A single turn carries every row of the set below to another of its rows. Some are shown first; where does it send the rows asked next?
lig: [ -2  -6   5   3   4  20  -1 -23   2  20  19  -4]
kul: [  2   2  10 -13  17 -10  -6 -18  -1   5  10  30]
Gaf: [ -2   1   1  23  -7  -5   3   2 -14 -12   6  47]
golot: [ 19 -13  -9   2   6  17  16 -26   3   2  26  46]
tolop: [ 18 -12 -10   1   8  19  17 -28   2   1  24  45]
vefo: [  6   3  -5  16  -2   1  10  12 -15  -7   6  40]
Ligo: [ -9  -7  17   5 -12  -4 -23 -10 -16 -11   6   5]
zizo: [ 17 -22   0  29  -3  -1  -2 -32  12 -30  18  12]
vif: [-21 -17  -5  21   3  27   6 -23   3  -4   6   4]
fure: [ -3   4 -12  15   2  13  12 -11 -34   8  22  25]
Vugur: [ 12  -2  -8   0   5   9   9 -44 -14  -4  30   1]
peb: [ -2 -26  -1  28  -7  23 -21 -14   4   9  31  14]
Gane: [  6 -22   4  33 -13  39  -1 -17 -13  -9  14  10]
galuv: [ 25 -14  -8  10 -16  -6   8 -28   2   0  31   5]
dugat: [-14  10  -9  13  -4  37  -8 -24 -23 -13  14  20]
Rodo: [  7 -25 -11  19  21   1  10 -29  -6 -26  25   9]
pazuz: [ -7 -14  10  26  -9 -10 -29 -24  -6 -12   6  35]
Lebu: [  9   3  -8  16 -35  11  -1  -1   0 -11   7  26]
musa: [ -5  17  -1   6  -6  29 -12 -22 -28 -12  22  26]
turil: [-10   4 -11  17   6  13  20 -18 -21   7  18  35]
guki: [ -3  -3  10  -1 -11   4 -31 -15  -8 -12  -1   2]
Mup: [ 26 -20  -4  28   8   5 -11 -40  13 -17  25  15]
Karo: [ 13 -10  -1  11  -4   0 -17 -25 -26 -29  -5  41]
fod: [ 11  -3   3 -13  10 -10 -13 -11   9   7   7  29]
vop: [-10  -8   1  10   9  -3  10 -31  13   3  13  42]
zibu: [ 15   2  11   4   1  26 -19 -20   1 -32  19   2]
sokod: [  5  -6  -7  29 -34  15  -9  -2  -1  -5  15  27]
gegeg: [  7  -7  21  15  -8   5   1  -3  -2 -32  24   8]
vene: [ 22   1 -25  15 -11  22 -12 -17   8  15  14  34]
Ladus: [ 16  -3   8  15  30 -10   3 -16 -19 -12   6  18]
kalid: [  7 -22   1  30 -11  41  -3 -17 -14 -11  14  10]
Bibub: [ 16  21  -3   9   7  28 -21 -20  -6  -1   4  38]
putiv: [-13 -15 -16   3   5   7 -27 -19 -13 -24  -6  21]
Gedod: [  4 -17 -21  -8  15   8 -15 -18   8   3  26  38]
Suked: [ 10  13 -15   5   6  25 -28 -19  -9 -11   0  39]
ropaz: [ 21 -16  -3  18  22   8 -20 -37   2 -27  28  20]
Pem: [  8 -20  -7  16  19  12 -11 -34 -10 -33  31   8]
Led: [ 16 -12  -3  11  -5   1 -20 -23 -24 -28  -4  42]
gukud: [ 23   9 -18  19 -18  20  -7 -21   2  13   4  25]
torit: [  1 -13   4   7  -5  11   2 -10   4  21  23  -2]
Riri: [ 38  -4  -2  13  18  -5 -17 -16   1  -7   1  17]
Ketep: [ 12 -23  -2  23  13  -8   8 -23   5 -34  14  18]

Ladus turns into gegeg
Bibub turns into musa
Now find these:
Mup turns into ropaz
Gedod turns into putiv
kul turns into Ligo
Suked turns into dugat
Led turns into kalid

